Named moves, each a turn or a mirror, and the order they were made in; the first pair answered:
U (before => after):
[  7.0  25.8 -20.6 -10.3 -34.9  15.3  -0.7  -5.7   0.5   0.7  -1.8   1.6
   3.9  -1.8   1.2  -0.3] => [  5.1  28.2 -21.8 -12.4 -30.9  16.7  -1.0  -4.8   1.0  -2.9  -0.7   2.7
  -0.6  -3.7   2.3   1.0]
[  2.3  -2.7   2.2  -6.5 -21.9 -20.1   4.4  -8.0  -1.0 -10.1 -19.6   2.1
  10.4  -4.8  -2.0  -5.0] => [ -9.5   9.5  -8.4 -15.3  -2.8 -13.0   2.6  -4.8   2.0 -22.8 -16.3   6.2
  -7.5  -4.3   4.1   5.8]
[ -6.9  16.6   0.1 -12.7 -35.2  -2.7  19.4  19.1  13.8  -9.9   6.9  24.1
   6.3  -7.1   8.9  29.6] => [ -3.2  12.7   4.7 -10.3 -41.5  -5.5  21.7  17.2  12.8  -5.0   6.1  22.6
  11.8  -7.3   6.5  27.4]
[ -5.3  13.1 -15.4   3.8  34.0  30.2   1.3   8.4  -3.2  -2.8   5.8  -9.5
 -12.9   4.7   3.0  12.7] => [ 20.4 -12.6   7.4  21.0  -5.9  16.4   5.6   0.2  -6.8  26.3  -1.7 -16.9
  23.0   3.3 -11.8  -8.2]
B (before => after):
[  6.3 -15.4  14.8  24.9   4.3  -4.0   8.0  11.0 -13.8  11.1 -14.9   0.0
  -0.5  -4.3  -0.8  17.3] => [ -1.0 -22.0  12.5  25.6   9.8  -8.2   3.1   8.4 -11.2  -0.4 -19.8   1.5
  -6.1  -9.0  -1.7   7.0]
[-3.4 10.4  4.5 -3.0 32.1 10.6  8.9 29.7 -1.3 -6.7 24.6 13.3 -3.9  6.5
 16.2 38.5] => [-14.1  -2.5   0.3  -3.1  44.6   0.5   0.0  24.2   2.9 -30.4  14.5  18.3
 -11.2  -0.9  15.2  19.3]
[ 31.6 -24.4  19.5  18.9 -33.8 -15.7   0.0 -21.2  -8.9  29.8  -7.4 -12.4
  28.3  11.0 -20.2 -25.9] => [ 22.4 -35.4  17.8  18.3 -24.7 -22.9  -7.0 -25.4  -5.2   9.7 -16.7  -9.0
  21.5   3.4 -20.7 -42.2]
[-24.0  16.8   2.9  -4.0 -19.1 -20.4  18.7  14.8  12.2 -21.0   0.9  18.3
   9.5  -6.5   6.3  26.7] => [-24.5  15.1   3.0  -4.2 -17.0 -21.3  16.5  13.7  13.3 -26.2  -1.7  19.0
   7.5  -7.6   5.6  22.0]
X (before => after):
[ -1.1 -19.9  -5.4  -6.3   0.1 -27.6  -5.7  -5.0  -3.8  -9.6 -10.9  -2.2
  17.0   4.6  14.3  -6.1] => [ -1.2 -19.2  -6.2  -7.1   0.2 -24.8  -5.9  -4.4  -2.5 -11.2 -11.1  -1.1
  16.0   3.1  15.1  -7.1]
[ 11.6  -5.8  18.4   0.9   1.1 -16.5  -2.4  12.2   9.5 -23.5 -13.4  20.3
 -12.5  -1.3   1.9   2.6] => [ 13.4  -5.1  20.9   1.9   1.8 -22.0   0.1  12.9   6.2 -15.8 -12.1  17.8
 -11.1   5.4   0.3   8.4]
[  5.3 -47.2  24.3  19.4 -18.5  -5.8  -1.5  -5.0  -1.5  20.5  -9.2   0.4
  43.9  11.7   8.3  -9.9] => [  3.9 -53.8  19.7  20.9  -3.8  -3.0 -10.6 -12.2  -4.8  18.5  -7.4  -5.1
  35.0  14.2   5.5 -23.0]
[ -1.0  29.7   5.6 -27.7   5.0 -15.3   7.6   2.0   5.2 -24.0 -10.8   5.3
  -7.7   2.1  11.9  32.4] => [  2.8  25.5   7.9 -26.5  18.8 -21.8   4.8  -4.0  -0.9 -13.3  -7.8  -4.1
 -12.2  16.9   7.6  31.9]
Pairs:
(2 to 3 moves a pair)
[ 10.1  13.5 -30.5 -13.2  35.5   3.1  -2.2 -20.9 -16.0 -22.1  -2.7  -6.3
 -20.8   1.0  -9.4  -4.4] => [ 22.0  36.7 -22.0 -14.0  -1.4  10.8  17.7  -1.2 -15.3   2.8   6.7  -2.1
   1.9   4.1  -3.8  33.6] | X, B, X
[-22.1 -10.7   9.8   8.4  19.3  -4.3   3.7   9.0  15.9 -13.6   1.8  10.4
  -8.9   2.8  10.9   9.7] => [ -6.4 -10.8  20.6  14.5  -7.1  -4.1  12.0  12.7  11.5  12.7   5.1   6.7
  10.8   8.2   8.4  18.9] | X, B, U
[  8.8  -4.6  24.0   6.1 -50.4   6.9  21.9  25.5  12.6   9.9  -3.5  24.7
  40.7 -22.0  13.5   4.9] => [ 17.9 -37.8  23.2  11.9  35.1  -9.0 -11.7 -15.8 -18.7  32.2   7.3 -17.0
   1.4  29.2 -10.0 -31.1] | X, X, B
[ 15.2   5.2  -5.3  -8.6 -29.8   1.0  -6.7 -15.3  -7.9  25.9  -3.0 -19.3
   9.2  11.2 -22.7  10.7] => [ -2.8  -3.1  -3.8  -9.4 -41.8 -20.5  -5.4 -12.1   6.4  -8.4 -19.1  -1.6
  12.5  -6.0 -21.1   2.6] | B, X, X
[ -2.8  -3.4  15.2  -0.9 -34.3   2.6  19.5  15.9 -14.7   6.7   1.6  11.0
  21.2  -0.9  -2.6  15.2] => [-28.4   3.3  -2.5 -12.8   1.9   5.0  10.4  15.1  -7.9 -30.9  -2.8  19.1
  -8.6  -6.4   4.6  14.0] | U, B
[  1.4 -10.7  -7.1   4.6   1.4 -30.2 -18.1 -34.2  -4.3 -18.9 -26.5 -11.7
 -11.9   0.0 -23.7 -32.6] => [ 15.0  40.2  -9.1  -3.2 -46.6   5.4  12.9   1.9  -1.3  13.5  -5.6  -2.5
  10.4  -5.9  -5.1  30.8] | U, X, B
[  7.0  -6.9  13.0   5.4 -13.3   4.4   8.3   8.1  -1.8  14.8   1.1   7.8
  10.5   0.0   2.2   6.4] => [-10.8  -0.7   0.3  -2.6  13.6   7.1   3.2   9.3   3.5 -10.8  -0.1  12.8
 -10.7  -2.1   8.7   8.1] | U, B
[-18.6   5.5  -3.8 -13.8   9.3  10.6  -7.9  25.6  22.5 -32.9   4.4  13.9
   3.0 -15.2  22.8  21.3] => [ -6.1  -1.0   9.7  -7.5  27.5 -14.4  -7.2  18.1   4.4   0.7  17.4  -6.9
  -0.2  28.2   9.6  40.3] | X, X
[ 27.8 -15.3  20.6   9.9 -20.5 -16.8  -0.2 -12.3 -20.8  38.5   2.6 -18.5
  23.8  16.7 -22.4 -10.2] => [-15.8  16.2 -25.2 -14.6  10.3  30.8  -8.8   3.3   5.7 -38.2  -5.8  14.7
 -16.8 -36.2   8.2 -15.7] | X, U, X
[-15.5  -3.1  16.2 -20.5  15.4   2.0   8.5  17.7   1.4 -38.5   0.4  10.5
  -7.5  -5.0  21.4  11.2] => [  0.9   3.6  21.2 -16.2  20.3   4.6  12.5  15.3 -12.1  -3.5  16.5  -6.4
  -6.1  20.7  15.5  29.8] | B, X
[ 16.5   1.8  -7.8  -9.7  18.4  16.4 -13.4  -2.9  -0.3  -8.4  13.4 -27.5
  -6.9  -2.5  -1.1   2.7] => [ 19.9  12.6   2.7 -10.9  -7.3   6.4   0.9   9.7   2.7  -2.4  15.8 -20.0
   5.7   1.5   1.1  26.7] | X, X, X
[ -8.8   9.8  -6.5 -11.5   5.2 -34.2 -15.6 -19.0  23.5  -8.7   1.3 -16.7
 -16.9   5.7 -30.8 -12.5] => [ -7.1   5.7  -4.8  -9.3 -16.9 -28.6 -12.8 -17.2  29.9 -13.4  -5.2  -9.5
  -3.9 -10.5 -30.1 -22.0] | X, U
[-10.4  13.6 -15.9  -3.2  13.0  27.2   8.9   5.0 -18.5  42.0  27.8  -0.6
   9.6  23.5   4.3  35.0] => [-24.0  20.9 -17.6  -6.8 -21.2  27.8  18.4  20.5   1.7  11.0  14.7  23.8
  23.4  -8.5  14.4  36.8] | B, X, B
[  6.6  -4.4  20.0   7.7 -36.4 -19.1   0.0  -6.0   0.7  15.2 -15.0 -10.9
  22.3  -1.6 -22.3  -2.4] => [-27.6  12.9  -7.4 -11.2  22.3 -12.1 -11.5  -4.2   4.8 -30.0 -12.9  -3.6
 -26.9   0.4  -9.1   6.5] | B, X, U
[ -2.0  -4.5  -9.8   6.0 -15.7 -17.6  -2.7  -7.9   3.7  -4.7   5.8  -0.8
  23.0   8.5   4.8  -6.1] => [  0.4   3.9 -12.5   2.7 -16.5 -11.0   2.7  -2.3   2.4   3.6  11.9  -1.9
  23.1  12.7   6.8   6.8] | U, B, U
[ -7.3   7.7  -8.8 -10.3 -25.1   7.1  -0.7  18.6   5.7 -31.6 -13.6  13.9
  14.2 -30.0  16.9   4.7] => [ -3.1  19.3   0.9 -11.4 -18.0 -13.1   8.3  24.9  -5.6  -8.4  -0.3   4.8
  11.1   4.9  13.0  45.3] | X, U
[  8.6  17.0  -5.1   2.7  47.9 -14.6 -19.3  -0.6  -3.1  15.8  33.5  -6.9
 -20.3  30.2  28.0  31.2] => [ 38.3 -26.3  14.4  26.9  -3.8 -13.2 -26.7 -19.7  -2.4  31.8  13.5  -9.4
  26.6  -1.2  11.9 -33.8] | X, U
[  0.3  -3.3 -23.3   9.7  17.7  11.5 -17.7 -30.2 -12.8  12.3   7.9 -23.1
 -28.8  -0.8  -7.9 -21.8] => [ 11.5   3.8 -18.7  11.4   5.6  17.9 -10.8 -25.8 -17.2  32.2  14.1 -28.1
 -18.6   4.6  -8.8  -8.1] | B, U
[  2.1 -33.4  18.4  19.4  12.9   8.0   6.9  17.0   3.6   7.0   1.4  17.1
  15.9  -8.2   5.6 -18.7] => [-3.1 -6.8  8.8  8.8 23.2 21.5 14.8 29.2  5.0  6.9 13.4 19.8  3.0 -3.2
 16.5 13.6] | X, U, B
[  7.6  62.2 -21.2 -18.0 -30.6   6.3  10.3   3.7 -10.6  12.4   5.3 -13.5
 -11.1   2.1  -4.6  47.3] => [ 10.6  -2.4   5.3   2.7 -55.6 -47.0  -3.4 -21.8  -5.6  -9.2 -29.8 -12.2
  17.7 -10.2 -28.4 -21.9] | B, U, X
[-10.0  -2.9  -0.2   5.7  17.9  14.4  18.1  22.4   4.1  -7.3   3.5  16.5
 -10.5 -18.6  24.1  18.8] => [-12.6 -16.6   4.7   8.6  38.1  -4.8  10.6  12.3  -3.5  -7.1   4.0   7.1
 -20.3  -0.8  15.8  13.4] | X, X, B
[-2.8  4.1  4.7  1.2 10.3  5.9 -0.1 -1.8 -3.1 10.0 13.5 -6.1 -4.9  9.4
 -4.5 -1.0] => [-2.5 10.0  2.9 -0.1 -2.6 17.0  4.8  4.9  0.7  7.5 13.0 -0.3  1.0 -2.0
 -0.5  2.7] | B, X, B
[-21.7 -42.3  -2.2  20.4  40.3  33.7   7.8 -10.9   9.7  -7.6   3.8  11.5
 -15.3 -24.7  12.2 -15.6] => [-19.1 -32.4   9.2  23.6 -11.4  29.3  27.0   6.7  20.1  -6.2  -0.5  26.6
  14.7 -40.4  17.5   2.7] | X, U
[ 15.2  16.2 -25.4 -15.9 -35.4   8.6 -12.2 -24.1  -0.8  -1.7 -19.6 -22.8
  -6.2 -25.8 -15.8 -11.3] => [ 14.2  33.1 -25.6 -21.5 -35.1   9.2  -3.2 -13.9  -2.5   6.2 -10.0 -22.7
  -8.1 -13.7 -11.4  19.4] | U, B, X
[  8.4   4.7   3.9  10.3 -17.3   7.2   3.0  -4.8  -4.2  18.1   4.0  -6.3
  10.7  -5.2  -0.5 -10.9] => [-8.2 23.9 -8.1 -1.8  1.4 14.3  4.1  3.0 -1.3  0.7 10.4 -0.1 -8.7 -4.8
  8.4  9.3] | U, X
[  5.2   5.8  -3.0 -12.8 -42.2 -42.7 -21.5 -30.0  -5.0  -4.8 -28.3 -17.8
   6.6   9.0 -18.4  -9.8] => [-19.0  31.3 -23.9 -29.7 -15.5 -29.9 -20.9 -17.5   3.5 -32.5 -22.7  -7.4
 -22.1   3.8  -3.2  12.3] | U, X
[-17.2  18.7 -15.3  31.1 -11.3 -11.0  -4.1 -12.4   2.9  24.0  10.5 -20.0
   1.8  13.4  -2.8  18.6] => [-35.0   6.1 -21.8  29.8  -7.1 -16.8 -11.7 -15.6  15.4 -14.1  -4.9  -7.1
  -4.8  -9.3  -1.2  -5.9] | B, X
[  4.1 -29.6   5.2  10.3  -9.8   9.2  -4.3   7.0  -1.5   9.8  -3.0  13.6
   0.9 -15.8  -6.1 -32.8] => [  3.4   6.0  -6.1  -0.9   2.3  32.3   5.4  22.3  -4.1  24.0  16.2  12.0
 -13.8  -3.6   6.2   9.0] | U, B
[ -3.2  14.2  -1.3 -19.8 -17.7 -37.6  -0.7 -12.8 -24.6  11.7  -8.3 -16.7
  13.2  29.9 -18.6  19.6] => [-19.3  -2.7 -12.8 -21.0   2.9 -36.6 -16.3 -23.7 -15.7 -24.4 -22.7  -9.9
  -0.8   9.6 -18.2 -17.3] | B, X
[ -9.9   1.2 -17.0  -1.6  43.7  -8.0  -6.9   4.9  -3.4   3.7   1.3 -16.2
 -28.2  22.8  -0.8   6.5] => [ 19.6 -20.9   2.9  17.3 -25.3  -1.7   0.7   3.7   0.6  27.7 -11.8 -11.6
  22.5  -5.1  -8.7 -25.7] | X, U, B
[-12.4  -8.4   0.8 -15.7  12.2 -21.2 -30.2   6.2  -7.6  -8.7   1.6  -9.7
 -20.2  10.9  -4.7   6.5] => [  0.4 -11.6  -1.0 -11.7  12.5  -2.4 -35.2  -0.2 -13.8   8.7   7.3 -19.0
 -18.0   8.7  -5.8  -7.0] | B, U, X
[ 13.0 -13.3  19.1   8.3  -1.8  -3.4  12.0   2.9  -1.4  16.5   1.9   1.8
  14.3  10.3   4.7  13.5] => [ -7.7  -7.3   4.5  -1.8  28.4  -2.5   5.1   3.8   4.8 -15.0  -1.1   7.2
 -12.5   6.4  13.4  15.5] | U, B
[ -6.7  22.1 -23.8 -26.1  -6.3 -20.3  -5.2 -18.3  -4.9 -12.2 -15.1 -17.7
 -14.3  -3.7  -9.1   4.4] => [ 10.8  16.4 -16.0 -17.4 -19.1 -17.5  -4.2 -23.3 -12.1  13.5 -11.6 -27.2
  -0.2   2.6 -16.0   1.7] | B, X, U
[ 14.3  15.2   2.4   4.3 -27.5   5.7  12.0   8.9   6.1  23.6 -17.4   8.6
  11.2   7.1   1.7  39.0] => [ 13.1  -7.8 -14.0   4.5  32.4  17.9 -18.2 -18.9  -5.5  17.3 -17.9 -12.5
 -20.1  13.0  -7.3  -9.1] | X, X
[  1.7 -34.4   6.7   1.8  -0.3 -13.7   5.2 -20.3 -17.5  -4.8 -40.2 -17.9
  -2.4  -6.7 -29.2 -58.4] => [ 21.9   1.8  11.1  -0.7 -56.8  14.8  32.8   8.1 -14.8  30.8 -24.4 -10.5
  28.5 -12.5 -16.4  -9.3] | X, B
[  0.3 -32.9   1.4   9.0  33.1 -18.0  -3.9  16.7   7.7 -13.1   4.1   7.4
  -2.1  10.8  12.8 -13.3] => [15.6 -6.5  3.2  7.1 -1.6  5.9 14.5 34.8  7.0 16.2 16.0 10.2 16.1  8.1
 21.3 19.8] | X, B
[ 33.4 -19.1  -4.9   2.3  44.6  -9.6   1.4  -2.7 -26.0  26.4  22.0 -48.6
  -6.2  24.1 -13.1  26.2] => [ 15.9  10.6  -9.9  -4.8 -37.0  12.4  28.0  36.8  10.6 -15.0   3.7   0.6
  28.9 -43.8  12.4  43.4] | X, X, X
